In the rows, 128 means zero.
Each named move below is a turn or a mirror, shown by a few rows before and after it. Which moves, in which order, take the first row of each later pair to the second? The first pair is answered.
q615 (before -> after):
[148 134 134 165 111 138 109 102 188]  ->  [151 123 150 167  98 143 119  92 170]
[154 141 121 140 135 146 110  93 142]  ->  [153 145 123 137 137 144 109  97 140]
[140 158 108 166  83  93 145 135 107]  ->  [133 163 100 161  96  97 137 148 131]
q251 (before -> after):
[148  76 147 115 108 142 151 112 133]  ->  [163  78 145 130 118 144 158 113 112]
[123 143 135 133 117 151 120 103 122]  ->  [114 135 129 130 153 141 131 122 107]
[110 126  92 102 140  99 107 168 140]  ->  [138 156 101 128  77 110  96 129 138]
q93 (before -> after):
[150 122 166 148 124 156 117  97  85]  ->  [130  81 159 134 170 124 146 133  97]
[116  83 113 142  73  85 185 153 129]  ->  [ 97 118  80 139  86  86 166 174 167]
[157 174 131 175 130 145 132 145 111]  ->  [160 140 144 178 130 134 149 136  88]
Now pairs of rows:
(2 to 3 moves a pair)
[111 125 113  93 121 145  93  95 118]  ->  [131 148 109 138 115 140  89  85 112]  q93, q615, q251
[100 121 137  82 157 155 101 135 159]  ->  [143  84 171 132 128 134 142 101  92]  q251, q93
[133 109 144 133 105 112 140 101 115]  ->  [118  98 143 107 118 108 141 112 137]  q251, q251
[145 150 127 129 138 132 143 144  73]  ->  [136  94 147 110  95 126 151 119  91]  q251, q251, q93
[175 207 123 141  76 140 122 100  61]  ->  [ 87 117 103  67  42 111 136 122 193]  q93, q93, q251
[145 156 138 152  96 127 124 113 124]  ->  [131 104 155 129  93 113 140 111 134]  q93, q251, q251
[135 105 115 169 164  89 167 152 103]  ->  [141  93 126 174 117  74 170 129 118]  q251, q251, q93
[115 128 143 101 142 162  92  87 173]  ->  [157 103 163 152 180 134 138  97  97]  q251, q93
[131  73 150 135 145 111 151 123 118]  ->  [150 112 136 179 153 108 138 122 117]  q615, q251, q251
[143 115 135 113 107 153 128 100 101]  ->  [149 136 117 133 165 146 115 126  95]  q615, q93, q251
[150 162 144 150  70 147 104  84 127]  ->  [129 106 137 139  55 115 129 103 163]  q93, q93, q251
[109 150  98  73 129 114 156 161 111]  ->  [147 167 120  95 108 135 159 132  73]  q93, q251, q93
[133 137 156 102 105 138 133 136  76]  ->  [112 128 126  92 152 125 134 174 104]  q93, q615
[127 142 160  84 151 169 124 125  92]  ->  [145 177 146 111 121 182 102 115 108]  q251, q615, q251
[143 117 155 125 142 151 157 135  67]  ->  [114 182 109 109 120 165 109 147 145]  q93, q93, q251
[108 114 143 104  96 127 146 123  81]  ->  [124 135 131 133 114 114 146 144  62]  q93, q251, q251
[152 155 111 174 178 106 130 154 141]  ->  [118 140 113 127 180 117 118 153 178]  q93, q251
[109 115 100  52  95 115 159 128  62]  ->  [130 176  82 100  43 128 118 108 117]  q615, q251
[143 151 124 103 213 135 131 165  55]  ->  [120 131 122  70 213 137 125 173  88]  q251, q251, q251
[169  83 161 125 153 168 128  89  96]  ->  [133 134 101 108 189 165  97 141 168]  q93, q93
[141 133 127 155  79 120 128 108 151]  ->  [114 137 117 121  96 130 115 118 171]  q251, q251, q93
[131 136 134 109  97 147 115 115  53]  ->  [147 142 144 139  74 144  99  94  74]  q615, q251, q93
[138 107 169 125  33 146 130  68 124]  ->  [116 131 100 120 208 102 153 198 102]  q251, q93
[ 88 130 126 103 169 144 141 161 145]  ->  [100  79 147 122 128 127 172 139 133]  q251, q93, q93
[101 137  93 142 160 116 131 162 163]  ->  [ 85  90 113 101 162 114 156 153 136]  q615, q251, q615
[147 159 118 145  93 150 113 109  97]  ->  [105 104 112 115  81 137 125 121 159]  q93, q93, q251
[130 125 177 125 104 190 103  69 125]  ->  [123  70 189 120 122 161 136  80 118]  q93, q251
[ 95 105 140  74 117 140 107 108 204]  ->  [125 113 110 146 199  86 155 171 141]  q251, q93, q93
[116 112 142 103 206 138  87 122 147]  ->  [130  98 178  94 147 151  94  71 117]  q615, q251
[146 169 144 138 133 163 101 106 106]  ->  [118 165 129 119 138 160  90 129 154]  q615, q251, q251
[108 177 150  79 103 155 129 117  67]  ->  [ 75 157 112  82 171 133 125 177 120]  q93, q615
[114 127 140  80  46 130 139  87 101]  ->  [ 84 147  71 111 141  91 125 173 180]  q93, q251, q615
[143 158 155  87  91 171 114  88  97]  ->  [149 170 128 121  71 161  98  95 158]  q93, q615, q251
[104  91 131 121 136 106 167 132 107]  ->  [ 94 159 101 124 129 127 119 147 166]  q615, q93
[120  94 171 122  79 147 131 103 133]  ->  [102 146 136 114  84 153  93 122 176]  q93, q93, q93
[127 114 138 144 166 134  79 143 189]  ->  [146 122 143 167 194 127  92 147 145]  q251, q251
[110 116 129 101 160 146 128 130 127]  ->  [108  92 129 110 149 136 143 130 140]  q251, q93, q93
[153 122 135 168 136 103 105 117 111]  ->  [142 136 134 137 113 130  75 100 133]  q251, q93, q93
[111 126 126  99  73 100 133 147 138]  ->  [149 174 121 150  85 108 118 143 117]  q251, q615, q93
[134 131 108 153 177 112 151 167 126]  ->  [141 127 144 144  65 131 143  89 120]  q615, q251, q251
[125  60 132 146 187 107 143 135 158]  ->  [113  96 102 135 189 111 128 153 181]  q615, q93
[131 109 165 122 139 148 146  90  81]  ->  [ 91 123 131 109 113 142 118 104 184]  q93, q251, q615
[101 118 101  85  61 113 179 145  66]  ->  [110 139  86 102  87  98 181 166  56]  q93, q251, q251
[158 119 138 152 142 142 136 121  78]  ->  [133  73 146 128 115 128 145 117 118]  q251, q251, q93
[118 104 122 111 156 105 165 168  59]  ->  [137 152 131 110  89 136 145 131  43]  q615, q93, q615
[126 112 131 106  82 132 145  84 123]  ->  [118  90 115 113 124 102 172 134 135]  q93, q251, q93
[152 130 111 133  62 136 128 106 146]  ->  [122 123  86 109 142 118 122 169 171]  q615, q251, q251
[ 60 138  94  37  96 139 109 135 167]  ->  [145 110 141 138 106  99 185 103  24]  q251, q93
[129  77 126 158 147 121 101 119 196]  ->  [121  58 133 145 158 111 122 128 181]  q615, q93
[130 164 119 123  76 129 108 121 105]  ->  [126  91 141 122 104  96 156 137  89]  q615, q93, q93
[166 137 133 146  95 134 141 118 109]  ->  [117 119 116  97 115 123 134 153 172]  q93, q251, q93
[102 105 129  60 165 132 123 148 128]  ->  [154 140 141 127 169 125 136 132  56]  q251, q251
[129 159 112 129 107 130 120 144 144]  ->  [119 151 107 129 134 131 121 156 147]  q251, q251
